In the data rows, zero lies at 4.5, halfway between 4 and 5.
Some points, one per row:
np.array([5, 2, 6, 4, 3, 7, 5, 3])
np.array([6, 3, 5, 4, 5, 6, 5, 2])
np.array([5, 4, 7, 4, 6, 5, 8, 4])
np.array([2, 5, 2, 2, 7, 3, 6, 6])
np.array([7, 6, 7, 6, 4, 6, 7, 5])
np.array([5, 1, 5, 2, 5, 5, 5, 3])
np.array([2, 8, 2, 6, 7, 1, 2, 8])
np.array([3, 4, 4, 3, 6, 5, 5, 4])
np.array([5, 7, 4, 7, 6, 2, 2, 7])
np.array([4, 7, 2, 6, 7, 1, 2, 7])
np.array([3, 6, 3, 4, 6, 3, 2, 7])
np.array([5, 3, 7, 4, 4, 7, 6, 3])
np.array([5, 3, 5, 6, 4, 6, 5, 3])
np.array([5, 5, 3, 4, 3, 3, 2, 5])
np.array([4, 5, 3, 2, 5, 4, 3, 5])
np.array([4, 4, 6, 5, 4, 6, 5, 4])
np.array([6, 5, 3, 5, 3, 4, 2, 5])
np.array([3, 6, 5, 3, 6, 5, 5, 6])
np.array([2, 5, 4, 5, 6, 4, 5, 5])
np.array([6, 4, 7, 4, 4, 6, 7, 4])
np.array([7, 5, 5, 5, 3, 6, 7, 3])
np.array([6, 3, 5, 4, 3, 6, 4, 3])
np.array([5, 3, 5, 3, 4, 6, 4, 3])
np.array([5, 5, 4, 5, 4, 4, 2, 5])
np.array([5, 3, 4, 4, 4, 5, 4, 2])
np.array([5, 3, 6, 6, 3, 7, 4, 3])
np.array([4, 3, 3, 3, 4, 4, 4, 4])
np.array([4, 3, 4, 4, 3, 5, 5, 4])
np.array([1, 5, 1, 3, 6, 4, 4, 4])
np.array([1, 6, 1, 3, 9, 3, 6, 6])
np.array([2, 9, 7, 9, 6, 1, 6, 9])
np.array([6, 7, 3, 7, 2, 5, 2, 6])
Here are 23 more points, each followed by its number:
np.array([5, 3, 6, 4, 4, 6, 5, 3]) 0
np.array([1, 5, 4, 5, 7, 3, 7, 6]) 1
np.array([2, 9, 5, 9, 8, 0, 4, 9]) 2
np.array([5, 4, 5, 4, 3, 6, 4, 4]) 3
np.array([6, 5, 4, 7, 2, 6, 6, 3]) 4
np.array([6, 3, 6, 3, 4, 5, 6, 2]) 5
np.array([3, 5, 8, 8, 4, 5, 7, 4]) 6
np.array([4, 3, 5, 3, 5, 5, 4, 3]) 7
np.array([7, 5, 5, 6, 2, 7, 5, 4]) 8
np.array([2, 5, 2, 6, 8, 1, 3, 7]) 9
np.array([5, 4, 4, 4, 3, 5, 2, 3]) 10
np.array([3, 8, 5, 7, 7, 2, 4, 8]) 11
np.array([6, 3, 4, 4, 3, 6, 5, 3]) 12
np.array([6, 4, 6, 3, 3, 5, 4, 3]) 13
np.array([6, 5, 6, 7, 4, 5, 6, 5]) 14
np.array([5, 7, 6, 7, 5, 3, 5, 6]) 15
np.array([5, 3, 5, 6, 3, 5, 5, 3]) 16
np.array([6, 3, 6, 4, 4, 6, 4, 2]) 17
np.array([3, 6, 3, 4, 7, 3, 4, 6]) 18
np.array([4, 3, 2, 1, 4, 4, 4, 4]) 19
np.array([5, 3, 6, 4, 5, 6, 6, 4]) 20
np.array([4, 3, 4, 4, 4, 5, 4, 3]) 21
np.array([6, 3, 5, 3, 3, 5, 5, 3]) 22
Which three of these numbered points are nearest to each point below, looking only along the 2 directions in which the first points spread most? Their numbers follow each, nearest first.
np.array([7, 5, 5, 5, 3, 6, 5, 5]) > 4 6 14
np.array([5, 7, 2, 4, 5, 3, 2, 8]) > 18 9 11
np.array([5, 3, 5, 3, 4, 6, 5, 4]) > 20 22 12
np.array([7, 5, 6, 7, 2, 7, 6, 3]) > 8 4 6
np.array([4, 7, 7, 7, 5, 3, 7, 6]) > 15 14 6
np.array([1, 9, 6, 8, 7, 2, 7, 6]) > 11 15 2
np.array([3, 7, 5, 6, 6, 2, 5, 8]) > 11 15 18
np.array([5, 8, 3, 7, 5, 2, 3, 7]) > 11 15 2
np.array([5, 3, 3, 2, 5, 4, 2, 6]) > 19 1 21
np.array([6, 4, 6, 3, 4, 6, 5, 3]) > 0 12 22
np.array([5, 4, 6, 6, 4, 6, 4, 2]) > 16 13 3
np.array([7, 5, 4, 5, 3, 7, 6, 5]) > 16 4 8
